In the data rows, 128 means zero.
Some points, one per row:
[130  84 138 104  99  72  91 150 125  47 143 143 109  97  39 198  90 163
  70 147 106 100 117 179]
[ 76 109 145  96 103  52  86 111 128 142  30  86 216  40  87 118  78  77
 166 219 199 131 111 194]
[141 159 116 192 148 153 135 128 144 111 169 145 108 111 230 126 178 113
 148 177 146 219  82 116]
[187 172 120 128 161 168 109 105 139 218 137 119  94 211 132  97 167 191
 167  35  77  81 112  73]
[172 104 131 168 146 134 141 112 175 116 113 118  90 171 158 129 132 130
 105 154 150 134 117 108]
[155 128 183  92 125 109 164 143 101  90  81 126 121 127  89 130  94 167
 118 156 135 159 184 142]
[160 165 161 112 118 173 118 211  97 173  74 141 141 151 119 127 187 133
 119  76 128 162 190 132]
[105 103 176 131 163 127  94  31 100  82 114 155 179  95  89 125 112 128
 137 130 159 188  62 184]
[143 102 188  38 126 104 172 162 105 100  92 146 187 121 104 110 104 127
 122 155 163 115 173 116]
[125 103 148 140 120  74 142 125 115  47 188 146 145  77  84 189  65 124
 110 170 145 136 123 143]
[129 125  68 187 187 180  39  74 160 170  69 108 100 110 165 125 146 152
 124 104  97 137 135 158]
[ 77 125 135  73  96  79 129 147 130 160  32  65 223  74  51  52  65  53
 199 178 202  55 137 131]
[156 121 146  89 133 176 163 165 123  96 153 141 106 161 133 108 159 134
 125  90 131 151 205 109]
[103  88  69 135 150 125 125 148 216 199  78  60  77 149  75  57 120  76
 136 160 132  89 153 137]
[185 142  90 182 146 128 148 166 188 144 143 133  46 188  87  86 137  86
  98 151  93 103 151  79]
[221 107 113 129 183 224 193 123 139 123 164 181  64 211 194 112 175 149
  70  46 184 192 220  83]
[ 94 141 111 108 116  87 103 127 100 147 128  87 130 164 119 164 120 109
 150 102  89  69  79 126]
Then 10 other points, each followed by its number:
[ 91 133 102 117  74 171 118  48  79 172 102  96 138  28 230 126 122 164
 215 119 142 199 132 235] 0
[ 98 165 120 140 132 115 126 107 114 121 152 126 107 142 175 139 118 116
 179 114 126 131  30  72] 1
[214 115 129 146 157 128 146 133 171 101 129 182 157 117 114  82 137 112
 101 137 181 107 183  80] 2
[127  90 115  68 136 141 132  92 148 115  91 109 149 125   0  92  93 131
 156 123 206   0 150  71] 3
[224 179 143 131 132 183 151 161  93 138 166 186 113 202 199 131 214 206
 142  66  60 255 117  69] 4
[ 64  90 150  80 136 113 140  95 118 181 116  82 120 110 105 123  92 103
 160 185 174  73 127 152] 5
[168 103 157  47 125 103 136 134 117 159  47 106 198  91  69  98 114 139
 119 160 188 138 183 120] 6
[107 108  83 153 167 147  37   2 121  89 143 140  57 115 152 167 126 168
 117 112  87 147  64 245] 7
[ 65 116 127  66 100  88  70  86  84 119 101  85 165  44  92 117  99 117
 140 102 135  60 101 178] 8
[139 142 136 190  86 102 113 211 125  70 131 199 119  79 199 208 138 140
  54 218  74 202 144 169] 9
Which of these numbered points is nearest to each point below, looking only along the 6 directions in which the first points spread most? Its number follows each.
[177  99 117 165 125 108 118  97  83  47 102 145 144  78 102 151  98 167
 112 141 160 158 128 153] > 9
[215 133 139 160 122 120 187 207 144 102 132 150 120 154 144 120 145 125
  96 123 120 156 227  38] > 2
[101  54 139 105 126  77 123 172 165 151 130  78  75 177  76 105 123 107
  95 139 118  35 158 117] > 3
[151 103 105  85 113 131 110  17  89  95 111 146 214  51 136 115 119 155
 167 160 224 147  96 176] > 0
[114 129 100  92 112 118 115 128 129 138  89 133 151  70 142 114 105 110
 138 127 139 141 131 130] > 5
[190 100 131 158 125 145 133  56 149  51 102 159 142 115 195 158 139 162
 116 174 167 215 115 138] > 9
[191 122 117 107 189 139 144  75 189 104  99 146 125 159 146  85 135 109
 126 194 222 211 124  66] > 2
[255 200 135 153 165 227 175 177 116 138 106 207 122 198 231 102 255 219
 137  93 172 255 187  47] > 4
[115 146  94 178 161 145 122  98 122  99 117 138 128 144 131 163  93  97
 115 225 193 190  71 154] > 9
[158 156 126 124 132 127 160 179 171 184  76  81 157 176  62  65 109  96
 145 125 136  69 175  80] > 3
[207  98 113 175 196 127 118 128 179  45 161 163  86 160 113 170 150 125
  35 134  69 141 133 135] > 9
[120 124  74 231 168 163  87 152 187 155 127 115  43  89 164 197 131 159
  89 149  58 126  94 145] > 7
[211 137 147  98  77 124 165 112  76 161  45 174 254  94  89  75 124 133
 180 110 200 155 182 107] > 6
[ 99 156 100 124 121 223  78  66 114 191 117 111 115 126 152  76 154 135
 213 125 147 182  97 148] > 0
[106 125 161 204 155 165 126 123 123 123 142 149 110 131 197 160 167 141
 109 174 111 241  82 166] > 9
[ 64 139  85 169 144 137  48  54 104 206 130 102 107 125 164 144 141 144
 147  95 126  91  66 199] > 7
[ 64 124 126 101  81  86  82  64  96 143  61 112 171  81 162 143  69 160
 163 128 132 131  75 161] > 8
[163 129 101 139 129 209 141 143 105 111 205 172  74 176 170 122 204 199
 139  47  63 149 116 127] > 4
[141 170 158 130 151 196 103 235 101 168 214 120  69 194 179 114 206 147
 121   0  38 123 160  71] > 4
[206 123 126 118 162 204 156 148 140 117 204 184  80 185 129  69 187 202
 161  37 120 143 153  59] > 4
[ 69 135  80 106  98 137  36  40 103 176 100 124 148  60 111 138 100 130
 203  88 142  75  74 180] > 8
[101 133  56 155 136 189  91  64 178 190  96  72  55 133 144 147 106 159
 167  82 116  89 113 184] > 7
[112 164 131 125 100 163 126 138 123 192  60 106 170  55 204 121 112  66
 159 198 170 244 168 107] > 0
[130 132 107 105 177 201 182 146 172 165 122 140  80 170 194  78 155 120
 121 122 141 160 144  79] > 2
[175 147  99  89 145 137 102 104 132 228  46 104 190 203  57  56 115 133
 145  88 150  50 168  28] > 3
[152 129 149 167 145 175 192 172 105  83 228 182  91 159 163 160 185 172
 130  51  92 154 136 111] > 4
[ 97 187 109 158 130 117 114 110  95 135 142  97 127 166 171 185 130 149
 121 117 113 106  18 100] > 1
[103 168 151 205 142 160  72 157 113  83 163 194  36 158 187 239 181 177
  54 139  65 226  38 140] > 7
[179 117 138 118 143 146 174 163  94  61 200 188 114 153  92 171 167 161
  76 106 140 206 142 131] > 9
[ 56 137 128 115 129 127 106  67 107 167  96 108 171 113 125 137 113  62
 145 157 209 127  64 110] > 5
[157  74 107  81 160 127 151 107 146  87 144 140 135 103  70  83 136 126
 104 132 146 106 175 113] > 2
[218 162 111 105 150 186 166 127 122 140 175 175 119 160 151  61 197 155
 139  21 123 144 191  56] > 4
[140 146  97 161 170 182 118 124 127 146 140 174  70 185 175 129 207 190
 155  77  38 202 101 148] > 4
[105 135 138 155 144 186  61  56  58 148  86 114 136 156 148 161 152 163
 191  89  80 171  16 167] > 0
[156 126 101 165 142 182 103  71 141 114 119 153  60 109 202 144 130 178
 118 132 104 198 171 201] > 7
[186 170 132 195 131 175  85 137 104 142 175 143  75 192 192 170 180 186
 114  58  65 166  82 149] > 4
[183 171 119 152 131 147 163 194 160 101 167 165  77 124 179 134 171 168
 106 144 124 185 192  74] > 2
